Where one turn sends some rows of the set: a few examples, then the rows asked:
tolit: [-39   9   8  27 -25   1   5   9  38  24  40   4  29 -25   3]
fuva: [-34  -2   2  26  52  26  10 -19  15 -34  36 -42 -14  -5  -8]
nat: [ -6  -2  18 -21  13 -12  33  66 -36   9  35 -27  49   9 -28]
vit: [-24  17  29  32 -12 -14   5 -14  30  -3  71  -8  39 -18  18]
dako: [-13  28  59  38  -1   8  25  18   5   6  61   0  45 -16  16]
lig: [ 24  16  31 -13  -4 -61  15   9 -42  -1  47 -35  39  10  19]
morur: [ 24  42  58  16  15  29 -17  24 -38 -15  49 -40  24  -5   2]
rulad: [-17 -10  25  -2  35 -41  28 -41  -2 -11  29  -8 -20  39   1]
Nadet: [-20 -10  35  -3  40  -1  49  10 -20  14  -5  11 -19  35 -20]
bog: [-34 -23  25  -6  50 -10  41  -9   2 -11  30  -4 -10  40 -29]
gafuf: [  7  33   5  17 -20 -10 -52   0   4  11  32 -40  -5 -15  18]
basiz: [  3  24  53   9 -10  35  28 -33 -25 -20  40  13  49 -24  -2]
zunom: [  3  20  32  -7  16  62 -15  19 -34 -23  37 -32  28 -12 -40]
boze: [ 28   2  -8 -22 -24 -49  -5 -39 -20   7  45 -30  17 -14 -17]
solab: [-39  -2 -10  23  40  40  13  -3  12 -12   5 -30 -22 -11 -17]
zosor: [ -8  18   9  31  31   1   2 -49  -3 -25  17 -37 -27  -9  27]
Lobim: [-22  11  47  17   8  37  30   0   0 -20  66   2  58 -17 -17]
bufun: [-24 -21  14 -16  37 -16  32 -43  -6 -15  16   0 -17  35 -25]
zavod: [-26   9  17  31  50  49  28  19  -8  -8   2 -27 -17  -9 -10]
Pizot: [-36 -21  12  -3  37 -14  36   5   6  14   6   3 -22  37 -25]
fonik: [ 14   1  29 -11  13   2  36  57 -36  26  40 -24  39  -7 -50]
redu: [-16 -19 -20 -46  -7  -4  20  27 -27   5  13 -17  39   0 -49]
mopel: [-14   6   6  16  41  28  10 -51  -8 -43  22 -35 -16  -9  -1]
dopon: [ 22  27  22 -15  -9  43 -28 -31 -42 -27  20 -27  14 -19 -19]
tibak: [  0  -1  47  -2  38 -28  38 -38 -25  -9  17   0 -16  39   4]
numes: [-13  11 -21  -7 -20  23 -48  -6   8   1  20 -33  -2 -21 -24]
Rore: [-12  26  16  24   3   9 -37  50  12  14  49 -45   8  -8  -3]
pevad: [-18  22  19  43  39  22  19  23  -3  10  -2 -29 -28  -9  18]
Kozi: [ 43  20  39  -2  -1 -51  13  -4 -40   8  62 -36  31  -4   1]
gulok: [-23   4   1  -1 -34  29   8 -42   7  -2  20  18  31 -32 -15]
goneb: [ 30  16  26 -29 -13 -24  27  17 -68  12   3 -13  36   2  -2]
Gufa: [  1  29  24  35  28  24  18  -9 -24   2 -16 -22 -30 -12  26]
Buf: [ 20  13  12   3 -14 -38  14  49 -21  54  22 -23  16 -12 -14]
Vimat: [ -4   1  34   1  24 -30  35 -23 -21  15  -7   8 -30  35   8]
Gedes: [ -7 -17  -7 -17   8 -30   7  17   4   4  76 -42  35  -5 -49]
Voke: [ -4 -18 -19 -29 -10   2  15  24 -16  26  23 -19  26 -16 -66]
Bul: [ -1  24  30  14  18  11 -34  10   0 -27  79 -55  25  -4  -7]
Det: [ 11  28   7  -4 -22  43 -31   9 -30  14 -11 -17  -2 -23 -15]
kevu: [-20 -18 -18 -29   1 -44   6  19  -1  -9  58 -39  42   8 -29]
lozi: [  1   7   1 -14 -18 -41  16  52 -28  38   6 -20  25   3  -1]
giseg: [  6 -10   7 -42   6 -24  19 -17 -41 -35  53 -32  54   7 -29]
bedev: [  7  31  37  39  40  11  15 -26 -23 -20  15 -34 -21  -6  34]
Kifat: [ 14   1 -11 -37 -24 -54   0 -29 -33  -6  25 -26  30   0   0]
diga: [-13   1  45  12  39 -27  43  11 -14  20   7   2 -22  40   4]
puvas: [-14  21  11  21 -42  -1   3 -23  12  24  15  16  20 -31  18]
ramak: [ 21  -9   8 -34   4 -11  16 -30 -36 -21  62 -32  42 -10 -52]
boted: [-12  15  30   5 -22  49  29  -9 -17   7   8  26  38 -31 -16]
Dun: [ 47  18  27 -16 -20 -19  22   3 -61  29  10 -12  21 -16 -16]

mopel goes to zavod
ramak goes to fonik
Rore goes to gafuf
Now find these:
basiz goes to Lobim
rulad goes to Pizot
nat goes to lig

Where one turn sends some rows of the set: a few examples, then the rows asked:
Nati: [-26  -7  20  14   9 -44  17   6 -45  47   3 -36]
nit: [  6  36  -5  -2  -2  -5 -16  -7   8  -7 -53  36]
Gel: [  6  35  -2  -3   4   2  -7  -8  15   2 -43  46]
budu: [ 19  35   2   8   4  -7   1  15  11   6 -47  44]
Pamu: [-30 -10  13  -8  20 -30  -3  -5 -40  40   9 -48]
Dizad: [-24 -44   8   6 -21 -24 -31  42  25  -1   0 -28]
rova: [-10  14  -7   5 -13  21  45  28 -30 -11  35  13]
Der: [  5 -40  20 -25  18 -16  -6   7 -22  30 -44  19]
mipo: [-18 -24   3 -21 -43 -23 -23  40  19 -17 -17 -26]
Fesi: [ 10 -42  20 -27   5  -3 -12  -2 -32  28 -37  -5]
sifu: [-19  -6 -19 -61  -2 -14 -25  33   1 -22   6  12]
vosod: [-26  19  -4 -19  -4  30  17  14   2 -10  55   8]
Zavib: [-29 -39  13  38 -24  18  10  38  17  12  14 -16]
Sotu: [ 22 -25  17 -25  11 -13   2  17 -30  42 -41   8]
ravo: [ -6  25 -22 -14   4  30  22  13 -15 -14  41  17]
Tilib: [-10 -14   5  50 -15  20  18  23   6   7  36 -21]
biza: [-38  -8  19   6  16 -44  21  -5 -28  24   6 -49]
Fula: [-23 -24  22  26 -12  23  12  28   9   8  48 -13]
tusi: [ -3  31   0  25   8   1 -24   3  10  -9 -37  47]
rir: [-16  19 -17 -57 -27  -9  -4  38 -19 -16  13  12]
vuda: [ 12 -36  16 -13  17   4 -21   8 -38  29 -29  21]
Gume: [  8 -39  19 -11  12 -16  -6   8 -31  21 -51  11]
romob: [  9 -47  25 -19  29 -13 -13  -1 -12  30 -25  22]
girab: [-24  10 -12   5  -6  39  35  20 -12   7  44   7]
luta: [-31  65   2  28   0 -28  12 -11  11  23   6 -10]
tib: [ 14  29   4   0 -12   4 -26   5   1   3 -35  53]
bovep: [-26  71  -4  21  -6 -32   8 -10  -6  18   2 -11]
mib: [-44  57  -3  29  12 -33  -4  -8   9   3   4 -24]
Vub: [-19   4  14  -7  12 -45  25   8 -24  46  -7 -50]
fupu: [-35  15 -24 -58  -6   8  -3  28   1 -13  16  15]
Zadak: [-11 -30  14  41 -32   9  24  31   5 -10   5 -26]
tig: [-32  -1  -4 -51  -5   1 -20  31  22 -28  18  15]
bar: [-32 -11  24   6  11 -47  14   5 -26  53   5 -37]
fak: [-22  63  -1  27   3 -39  22   6  15  12 -11 -14]
Buker: [-36  64   2  36   1 -35   7   4   5   0   6   6]
betog: [-28 -14  25   2  24 -42   6  -5 -18  50  25 -32]
Buda: [  8  25   4  -1  13  -4 -21 -13  28  -2 -29  48]
ripug: [-40 -32  -1 -23 -22 -14 -28  46  31  -8 -14 -10]
luvit: [-30  57   4  21  10 -31  -1 -18  21  18  20  -5]
Fudo: [-28 -47  20  -5 -18  -6 -24  44  31  -9  11  -7]

sifu goes to ravo
romob goes to Buda
Gume goes to nit
Now find these:
Fula goes to Fudo
bar goes to Der
Buker goes to biza
mipo goes to rir
Pamu goes to vuda
fak goes to Vub
girab goes to Zavib

Where one turn sends some rows of the set: a few examples, then the rows asked:
kebe: [-54 -21 -25 -12   6   5 -31  -9  -3  -9 -90 -10 -67 -23  53  -2 -11  47
  -6  18 -54  39  16  -2  -9  -1  12  28  17  23  -2  -3  21  45 -15]
kobu: [-56 -22 -15 -14   6  10 -51 -10  10 -12 -61   8 -59 -24  46 -34   6  30
 -11  71 -53  34 -10  14 -12  10 -15 -10  26  28   2  11   0  30 -18]
pitid: [-23 -10  -9   3  13   6 -74 -35  25 -19 -18  37   2 -48   6  47  13  34
  20   0  82  80 -49 -23  17 -22 -36 -59  10  34  15 -14 -12  33 -23]
Gefe: [-65 -19  -6  20 -19  -7 -45 -24 -21  51 -47 -29   5  26  19  19 -19  10
  -2  -6  25  75 -26 -41  37 -57 -14 -14  19  50   3  23  -9  50 -30]
labu: [-55 -16 -27   4  -3  29   4 -28   2  13 -34 -27  11  50  19  -9  -2   0
   8   3  16  82 -34 -64 -15  34 -22 -43  27  24 -14  -7   0  27  21]
Lomef: [-79 -27 -20 -38  63  14 -22  -7  10 -22 -50  -4   7 -71  20  17  -9  -6
   0  -9 104  83 -54 -36  -2  -5 -31  -4  19  21  14  -1   4  60  -2]
setis: [-46   7 -30   4   3  39 -47 -42   0  -1 -71  20 -70 -20  16   1   0  18
  12  56 -36  41 -11   2 -22   8   2 -42  -5  33  10  -4  18  33  -7]
vedid: [-55 -35 -27 -18 -10  13 -35  27  -4  37 -78   6  20  -6  48   4 -29  27
  32   0  28  14  28 -49  39 -22   3 -15  34  27 -55   7 -20  12 -19]
Zurir: [-40 -48  13 -26  15 -46 -36   0  22 -45 -23 -11  15 -45  60  10  28  65
 -28 -39  55  56  -9  -9   8  -3 -33  13  42   6   6   3 -12  45 -21]
sepes: [-67 -43  -6 -73  36   3 -53 -14  27 -37 -32  16   9 -34  17  13  14  -9
 -34   1  58  36 -12 -31 -23  12 -57 -49  15  36  -8 -13 -28  47  13]
ton: [-56 -12 -22   7 -58   4 -35   8  28  18 -59   7  25   7  79 -17  10  50
   7  29  37  57  -6 -28 -23  16 -20 -46  36 -27 -20  27 -18  45  -8]
Gez: [ -63  -18  -19  -33   49   10  -11   -2    8  -24  -56    2   20 -102
   42   16    2    0    8  -21  105   47  -26  -26   -8    4  -14  -14
   28   -4   -1   16    1   45  -13]
pagal: [-76 -22  -6 -12  53   7 -31  -8   5 -23 -40   6  16 -84  28  20   1  15
  21  -9 110  74 -37  -8  28 -21 -20  -6  32  11  12   7   2  53 -39]
zonos: [-33 -33 -32 -14 -40 -34   2  25  24  14 -54 -19 -26   0  22  16  11  14
 -10  49  -7  16 -40  13 -46  28 -17   8  60  15  -5  15 -15  17  15]
musa: [-21   8 -38  20   0  14 -42 -34 -11   3 -77   1 -74 -36  33  14 -15  41
  12  27 -49  68 -30 -15  -6 -10  19   9  19  32   3  10  17  17 -25]
Doza: [-58 -17 -36   4 -46 -17  -5   4   5  11 -78   2 -23   0  22  69  -3  35
  30  13   3  19  23  33 -17   5  23  17  59   4 -14  -4   3  29 -23]
dinev: [-26 -22 -42  19 -25  -7 -33  20  10  45 -61  -1 -35 -19 -15  70 -30  -3
  34  45  -7  41 -44   0   0 -14  -6   3  52  44 -11  -5 -11  26 -17]
lames: [-79 -15 -33 -17 -32  -5 -17 -19  11  10 -60   8 -41  50 -20  50   5  12
   9  57  19  48 -28  26 -26   1 -14 -12  30  46  14 -17   0  34   9]
Foso: [-70 -16 -14 -29  41  -3 -10 -16  13 -37 -46   3  13 -67  40   1  20  30
   1  -9 119  78 -54 -16  -6   0 -23  -6  23   1  23  15   6  40  -8]
zizo: [-21 -19 -29 -19  24   5 -36 -21   9 -23 -53   3   6 -74  30  78 -21  18
   8 -71  46  68  -2 -59  -9   0  -6  -6  32  10 -19 -17  -3  41 -16]

setis goes to musa
lames goes to dinev
sepes goes to pitid
Now find these:
labu goes to Gefe
Lomef goes to pagal

